[  4.4   9.5  -5.7  63.5 -48.0  -8.8  35.8  23.8   5.4  17.3  30.1 -18.6
   3.0 -17.1  32.0]
The entry just left of -18.6 is 30.1
The entry at the centre is 23.8
What is the maximum? 63.5
